Named turns come first, each shown by rows before and after it. Which turns, in which order, take the first row of each pair that follows to the second? Write the first one first, as in the answered first pair.
Q791 (before |-> after):
[-21  -8  -8   3 -15 -19   0 -11] |-> [-24 -18 -13  -8 -10   6   3  -4]
[ -1 -20  15 -17  17  11 -13  23] |-> [  4  -5  24   1  14 -28  -9  17]
[  4  -5  -5 -13  17  26  15  13] |-> [ 11  18   7  12   8 -29  13   2]
[-18 -14   8  22  -3 -19   3 -16] |-> [-22 -24   1  10  -9  14  -8 -16]
Q645 (before |-> after):
[ 11  28   5   7  -1 -31  12 -12] |-> [  6  25  -8 -17 -23  -3   6 -26]
[-7 -8  0  6  2  1 -4  0] |-> [-5 -5  1  9  2 -5 -4 -1]
[-16 -19  -6  16 -18 -13  -9  -9] |-> [-17 -22  -8  15 -17  -8 -10  -9]
Q204 (before |-> after):
[-18 -15  -6   6   5  -8  16   1] |-> [-11 -10  -7  -2  12   3  23   4]
[ -4  11   2 -15   2   2   9 -15] |-> [-16  -1   3  -2  -6  -6  -3 -17]
[ 26  27  16   2  42 -13  16  15] |-> [  2  12  18  32  15 -47  -7  -1]
[ 22  23   4   3  -6 -15 -15 -13] |-> [  4  -6   4  17  -5   1 -36  -3]
Now pairs of rows:
Between the rows of a pair lie two turns.
[ -9 -20   7  16  27  -9  -2  18] |-> [  0   4   9  11  16 -36  12   2] -> Q204 then Q204
[-21  -6  -1  -1  -2 -14  21   3] |-> [-19  -3  -6  -5 -23  -5  -3 -13] -> Q645 then Q791
[  7   2  -2 -22   3  29   2   5] |-> [  3  10  -6 -28 -13  14   7  -9] -> Q204 then Q791
[ 25  -4  -5  14  -7   1 -26   9] |-> [ 33  17  -5  -3   0 -12   7   7] -> Q791 then Q204
[  3  12   3 -12  -4  13 -14  -3] |-> [  5  16   7 -10  13   1   6   7] -> Q791 then Q645
[ -1  -6  -5  -4  -5  21 -29   0] |-> [  5  10   6  18   2 -29 -13  -1] -> Q791 then Q791
[ -2  15  -8 -17  -6  -8  21 -18] |-> [-20 -10  -9  -1 -19   0  -6 -21] -> Q791 then Q204
[ 20  -3   0 -16   6  29  -4  15] |-> [ -4 -15   2  16 -24 -12 -25  -5] -> Q204 then Q204
[-21 -11   5  23   6  -2  -2  -6] |-> [-21 -15   5  19   9   6   1  -2] -> Q791 then Q791
[-20   3  -3 -18 -23 -17  22 -12] |-> [-23  -2  -6 -24 -15  -4  28  -6] -> Q791 then Q791
[  3 -10  -4 -12   0  32  10  19] |-> [ 13  12   8   7   4 -22  24  14] -> Q645 then Q204
[-11 -21   3  22  -2  -2 -17   1] |-> [-12 -20   5  23   9 -11  -4   8] -> Q791 then Q791
[ 18  28   5   2 -13 -27   4 -13] |-> [  1 -13  -6 -13   5  40  -5  13] -> Q791 then Q645
[  6  18  -7  -8 -18   7  -1 -15] |-> [-6 -9 -6  2 13 23  8 15] -> Q645 then Q645
[ 10  16   5  -3  -3 -12   4 -13] |-> [-10 -18   2   3   7  15  -5   3] -> Q204 then Q791
[  1   1  -2 -15  11  11  18   9] |-> [  4  12  -3 -13 -16  -6   3 -14] -> Q791 then Q645
[ 3 -6  2 12 12 13 -7 17] |-> [10  6  5 14 15  0 -2 16] -> Q791 then Q204
[  2   4   6   7  15 -16  13  17] |-> [  3  12   3   8  -8 -27   1  -3] -> Q204 then Q645
[ -2  -5 -11 -22  -7  33 -20  -8] |-> [  7  18   3   6 -10 -34 -14 -18] -> Q791 then Q791
[ -2 -20  -8  -3  11  40 -10  19] |-> [  1  -4   9  26  25 -24  12  24] -> Q791 then Q204
[ -2  18   6  -6 -12 -19   4  -9] |-> [  0   1   4 -14   9  24   2  11] -> Q204 then Q204
[ -5  -7  -2  18   6 -15  -4  20] |-> [  9  12  -1   6   8 -20  11  17] -> Q204 then Q204
[ 14 -10  10   6 -24  -8   1 -18] |-> [  9 -26  10   3   7  12  16   7] -> Q791 then Q645
[-15  -8  -3  -5 -15 -11   7 -17] |-> [-13 -12   2   2   8 -16  20   1] -> Q204 then Q791
[-16 -12  11  22  12 -20   1  14] |-> [  3  13  11   2  18 -20  22  12] -> Q204 then Q204
[  3  -6   8  27   1 -19 -17   3] |-> [ 24  13  -1 -15  10  19   5   5] -> Q791 then Q204
[ 37  25   8  22  -6  -5 -49   2] |-> [ 44  50   2 -10  -5 -12  -3  -6] -> Q791 then Q204
[-6 -1  2 14  9 -6  6  9] |-> [  4  13   2  10   3 -13   6   2] -> Q204 then Q645
[  2   4   8   7  -2  -1  -3 -16] |-> [ 0  2  8  5 11  0 11 -7] -> Q791 then Q791
[  5  -4  -3   6 -12  18 -29   7] |-> [ 14  13   6  11  16 -14   4  23] -> Q791 then Q645
[-18 -16 -13   0  -5 -10  18   4] |-> [-16 -20 -11   3   6  -1  16  13] -> Q645 then Q204
[ -1 -11  -1   2   8  21 -16   4] |-> [15 12  6  0 20 -1  3  6] -> Q645 then Q204
[-6 -1 -8 -3 -9 -3  8 -8] |-> [-11 -11  -6   4   1   2   7   2] -> Q204 then Q645
[  3  19  -4  -1 -25 -27   8 -26] |-> [ 12  -2  -9 -20  13  39   9   8] -> Q204 then Q204
[  6   2  12  34   8 -16   2   2] |-> [  9  -3  11  35   4   2 -18   0] -> Q204 then Q791
[-24 -14   0  26 -19 -32 -16  -7] |-> [  4 -11  10  25  35 -10  -2  32] -> Q204 then Q645
[-16  -8   7  30  -3 -31   0  -1] |-> [16 19  4 -8 24 -4 30 10] -> Q204 then Q204
[ 14   9   2   5 -16 -14 -26 -21] |-> [ 12   3  -7 -20 -11  24 -18 -16] -> Q645 then Q204
[-15  -8  14  -3 -17  -1   8 -24] |-> [-21 -23  16   4   1   1  13  -9] -> Q645 then Q645
[ -5   6   4 -11  -6   5  26  -8] |-> [-18 -16   3   0  -5  17  11  -1] -> Q204 then Q204
[26 15 -2  2  1  5 -9  7] |-> [ 12  -2  -8  -2  -1  24 -11  11] -> Q204 then Q791
[ -2  10   5   9   6 -36  19  -4] |-> [-24 -24  -5  11 -14   1 -18  -6] -> Q645 then Q204
[  5   2   5  12   6 -23  -1   4] |-> [  0 -12  -3  -4  15  12   4  15] -> Q791 then Q791
[  3 -13 -17   4  -8   3 -26   0] |-> [ 12   8 -13  -9  11 -15  17   7] -> Q791 then Q204
[-18 -18 -10 -11 -15  23  -6  -4] |-> [ -9 -14   8  24  14 -19   3  17] -> Q645 then Q645
[-16 -19   2  11  11 -10   1   6] |-> [-12 -15  -3   2  -9   7 -20  -9] -> Q645 then Q791
[-15   9   3  10   2 -55  47  -7] |-> [-27 -15   8  42  -3 -54   8  -3] -> Q204 then Q645
[-24  -9   2  18  11   7   1  11] |-> [  1  26   7  14  -5 -16  -2  -8] -> Q204 then Q791
[23  0  3 -3 16  1 -9  7] |-> [ 12 -10   3  11   6 -10 -20   2] -> Q204 then Q204
[ -8  -6   1 -12  -5  20 -10   1] |-> [-1 -3 14 10 15 -9 -4 14] -> Q645 then Q645
[-23   2 -16   4 -22 -13   8 -15] |-> [-21  -2 -21 -14 -11  14  21  -5] -> Q791 then Q204
[  6   7  -8 -14 -29 -13   6 -20] |-> [ -5  -7 -13 -23 -25   9  10 -14] -> Q645 then Q204
[ -9 -15  10  32  19 -23   3  22] |-> [ 19  -4   1  -5  20  38 -10  21] -> Q791 then Q204
[ 14  10  -6 -16   6  16  -6   2] |-> [ 15  15   2   2  15 -14   1   5] -> Q645 then Q791
[ 14  -4   7  16   7  20 -23   7] |-> [27 18  3 -5  2 20 -5 -2] -> Q204 then Q645
[-13   8   8  28 -16 -39  -6 -11] |-> [-25 -15 -12 -22  -7  36  13   0] -> Q645 then Q791
[ 21  19   5   9   2 -18 -15  -1] |-> [ 13   7  -7 -22  10  23   4   7] -> Q645 then Q791
[ 14   8  10  12  10 -10 -23  -2] |-> [ 12   3   4   2   1   9 -31  -7] -> Q645 then Q204
[  1  -1   1   4   1 -17  -4  -5] |-> [ -3 -14  -2   0   4   5 -10   1] -> Q791 then Q645
[ -5 -21  -1   3  -4  26 -17  -3] |-> [21  8  6 -7 22  9 16  8] -> Q645 then Q204
[  1   2   1 -22   4  13  21   5] |-> [  4   7   1 -17 -22   6  -7 -15] -> Q791 then Q791
[-15 -11   2  24 -11 -29  -4   0] |-> [-19 -30  -2  20   0   2 -12  13] -> Q791 then Q645
[29 13 15 -7 41 10 16 24] |-> [ 40  32  13  -6  -9   2 -25 -15] -> Q645 then Q791
[-21 -37   0  24  -2  -2   4  14] |-> [ -4  -5   3  25 -26 -32  -4 -12] -> Q645 then Q645
[-12   8 -12   9 -21   5 -38 -18] |-> [-8  2 -1 13 40 -3 13 26] -> Q791 then Q645
[  6   0   2 -11   6   2   0   4] |-> [  2  -2  -1 -12  -4   4  -8  -4] -> Q204 then Q791
[-16  -6  -8  -1 -17 -23  25  -9] |-> [-16 -21 -14 -14 -16  21   7  -4] -> Q791 then Q204
[-18 -39  -1   0  -2  -8  -4  24] |-> [ 15  -2   6 -18  18 -18  25  27] -> Q204 then Q645
[-24  -4  -4 -19  14  -8   8   9] |-> [-23  -6   0  -6  15 -19   2  10] -> Q645 then Q204
[ 6  4 -2 -8 14 23  8  7] |-> [16 18  4  3 15 -4  9  5] -> Q645 then Q645
[ -8  -7  -3 -10 -26  20 -12 -23] |-> [-10 -21   0  -7   9  34   3   7] -> Q204 then Q645
[ 10   7   1   9  -9 -19 -32 -23] |-> [  4 -17   0   1  38  14  -7  15] -> Q791 then Q645
[11 16  4  1  8  4  0  8] |-> [  0   2  -2   0  -6  17 -13   2] -> Q204 then Q791
[ -6 -25   5  24  23  13 -25  26] |-> [ 36  34   5 -12  21  -2  10   8] -> Q204 then Q645
[  5   1  -1   4  -4 -24  -3  -5] |-> [ -4 -17  -1   8  11  -6  -8  10] -> Q204 then Q791
[ -4  21 -18 -11 -12  34 -16  -5] |-> [  6  43 -12 -13   2   2  16  -2] -> Q645 then Q204
[ -1  13  -7 -23 -16  13  -4 -15] |-> [ -5  10   4  -1  16 -22  22   6] -> Q645 then Q791
[ -5 -12  -2   7  15  15  -7  15] |-> [ 15  20  -3 -12   7   1  13   0] -> Q204 then Q645
[-16 -16  -4   0 -11  -2  -5  -3] |-> [  0   8  -4 -15  -7  -7  14  -8] -> Q204 then Q204
[-25  -7   0   5  -9 -16  15  -4] |-> [-17 -13  -5 -12  -1  22   7   4] -> Q791 then Q204
[-31 -10 -11 -15  -6  -5  14  -7] |-> [-29  -7  -7   2 -10 -24   2 -11] -> Q645 then Q791
[  3  -6  -4 -13  14  22  11  18] |-> [ 15  11   6  15  -9 -18 -17  -2] -> Q645 then Q791
[  9  -2   8  16   6  -2 -19  15] |-> [ 13   7   2   5 -14   3 -25  -1] -> Q645 then Q645
[  0   4   5   9 -17 -14  18 -11] |-> [-10 -11  -3  -2 -17  13  19  -5] -> Q645 then Q645
[ 12   9   0   0 -20  -4 -23 -20] |-> [ -6 -24  -3   0   8  26 -14   7] -> Q645 then Q645
[ -6  20 -15 -22 -13  -7  24 -14] |-> [-35 -19 -15   6 -15  -3   0  -4] -> Q204 then Q645
[ 14   3  -5 -13 -20   3  10 -15] |-> [ -6 -27  -6   3 -15  13  -2  -4] -> Q204 then Q645
[ -6 -15   2  10  -8  17 -27   4] |-> [24 22  9 -4 12 -6 11  7] -> Q204 then Q791
[  7 -11   6   4  -2 -30  19   3] |-> [ -3 -30  -3  -4 -21  11 -11  -2] -> Q791 then Q645
[ 10  -6   7   8   9 -16  27  24] |-> [ 17   2  -4  -8 -35   8 -12  -8] -> Q645 then Q791
[20 17  9  1 35 -5 21 22] |-> [  6  26   2   1 -26 -29  -3 -25] -> Q204 then Q645
[  3  -5   2   6  -1   7 -19   4] |-> [  4   1   6  13   6 -10  -9   7] -> Q791 then Q791
[ 0  9 -6  2 14 -4 12 -2] |-> [-10  -2 -10   7  -3   5 -10 -10] -> Q204 then Q791
[-18 -30  -8  -7   7  22  -3   9] |-> [-11 -18   3   7  27 -12  17  20] -> Q791 then Q204
[26  7  9 -5 40 19  4 28] |-> [ 16  -1  17  32  14 -14 -38  12] -> Q791 then Q204
[ -6  -7   0  14   4 -25  -1  18] |-> [  2  -2   0  15  -4 -23 -18  13] -> Q204 then Q791
[  8   0  -3   6 -12  10 -29  -2] |-> [ 22  15  -3 -12   2  16  -6   4] -> Q645 then Q204
